Turns, then the turns between two rows, first turn first; the first pair answered
tuf:
[ 17.8   4.7  -9.9  -2.8 -28.3   3.8   9.7  -5.9 -14.8   0.6  -0.5  15.0]  ->  [ 22.1  16.5  -4.8  -2.6 -20.3   4.9  10.3 -12.3  -3.0 -11.4  -3.0  16.2]
[-11.1 -21.2   0.5  -0.3  12.5   4.2  -7.5  10.0  -1.3   0.0 -10.0  13.6]  ->  [ -4.4 -17.3   7.0  -1.8  12.7   4.1  -8.4   3.1   5.6  -3.3 -12.2   9.8]
[-9.1 -6.4 -6.6 -2.2  1.4  3.6  8.8 -3.3 -5.2  1.8  2.3 -6.1]  ->  [  1.8 -13.7  -5.2  -1.7  -4.9  -4.4   3.3  -4.0   3.2   4.0  -2.6  -3.9]
mato:
[ 14.0  22.0  -7.3   0.0  -7.7   1.8  12.4 -10.4  -1.6  -5.3  10.3 -16.6]  ->  [ 23.7 -11.6  -5.4   4.3 -21.2 -16.7   1.8  -3.4   7.3   3.4   0.1   1.8]
[ 13.2  -0.6  -9.0  26.4 -18.1  -6.2   2.8  -6.5  13.7   9.5 -12.2 -13.1]  ->  [  0.0   8.8 -16.9  22.7 -10.4  -9.3   5.9   4.4   5.4   8.8  -2.6 -22.7]
[ 11.7  16.4  -7.0   9.6  -4.2  -5.8   8.6  -2.0  -3.3  -7.3   5.7 -16.1]  ->  [ 23.1  -0.5  -4.0  11.8 -12.4 -14.3   2.6   2.3   1.4  -3.5   0.6  -6.5]
rigek:
[ 15.9  13.8  -8.4  -2.8  12.4  -4.2   1.2 -28.9  12.7 -14.8  -7.5  10.2]  ->  [  3.5   6.5  -4.8  -5.4  14.4  -4.9  -4.7 -20.5  13.0 -14.0 -10.8  19.5]
[ -2.4  -1.6  11.9  -8.4   9.3 -10.5  -7.4  -0.8  18.5   0.2 -13.3  14.0]  ->  [ -3.8 -15.3   7.4  -6.0  -2.4 -16.7 -10.8   5.4  15.2   9.0 -12.2  16.7]
[ 13.3   0.9 -10.5   3.4 -13.3  -0.1   5.5   0.3  -3.7   6.3   8.0  -3.8]  ->  [12.6 13.7 -8.1 -1.2 -6.6  5.5  3.8 -5.4 -1.2 -0.1  5.1 -8.4]
Then:
(2 to 3 turns a pair)
[ 30.7 -13.6   8.1  -8.0  -3.7  39.9   1.7 -19.3  -8.3  -2.9 -22.5  19.0]  ->  [ 31.6  13.3 -17.8  -5.2 -10.1  38.3  15.7 -10.5 -28.2   4.1   6.5 -15.8]  mato, rigek, mato
[-24.3   5.6 -16.4   0.0  -3.0  -9.7 -12.8   6.1   0.3   4.2  16.9  -6.0]  ->  [-20.1 -11.9  -0.8  -0.3  -1.6 -14.4 -16.4   5.4  10.9   2.2   3.5  13.1]  mato, rigek, mato
[ 14.4  17.7  13.5  -7.2  15.3  13.6   3.4  -6.1  20.1   1.0 -12.4   2.0]  ->  [  7.9 -12.9  -1.6   0.5  -2.0 -18.6  -6.4  21.2  17.3  23.0  -1.9   1.0]  mato, rigek
[ 24.2  13.5   4.5   0.4  -5.7   7.1   3.1 -19.3  -4.2 -14.2  -0.1  -7.9]  ->  [ 28.2   0.1   4.0   2.8 -14.8   0.7   1.4 -14.2  -2.7  -8.8  -3.8  -2.4]  tuf, tuf, tuf
[ 19.0 -12.4   7.0  10.1 -11.8 -54.4 -13.4  21.4   7.8  11.0   5.3  -4.0]  ->  [ 36.9  -1.4  30.1   2.2   2.0  10.2  -8.6 -32.3   5.8 -12.8 -20.5  13.5]  tuf, tuf, mato
[-12.7  -1.8 -11.0  -6.0   2.5 -15.8 -11.4  12.9   3.8  15.0  19.1   1.6]  ->  [ -4.4 -14.4   7.9  -9.6   6.3  -6.9 -14.8  -0.8  18.4   7.5  -0.4  26.0]  mato, rigek, mato
[  1.6 -34.0 -12.0   5.0 -23.2 -29.8  -1.4  26.8  -6.9  20.8   1.8  -3.3]  ->  [ 16.0  -1.8  -3.6  10.0 -15.5 -48.4   3.9  24.0  10.5   0.0  11.4 -18.3]  rigek, tuf, mato
[ 27.1  22.9  -3.9   1.4 -11.3   8.6   0.3 -18.3  -4.7 -10.3  -0.2 -15.3]  ->  [  3.1 -18.4   6.3   2.6  -8.3 -27.7 -17.4  13.0  10.6   5.1  -6.9  13.4]  rigek, mato
[-19.4 -23.0  -0.2  -0.2   0.5 -24.9  -6.9  38.3   6.6  13.5   2.2   2.1]  ->  [-36.0 -10.6  -5.7  -5.3  15.1 -10.9  -4.3  35.5  -5.8  13.9   6.1  -4.2]  tuf, tuf, tuf
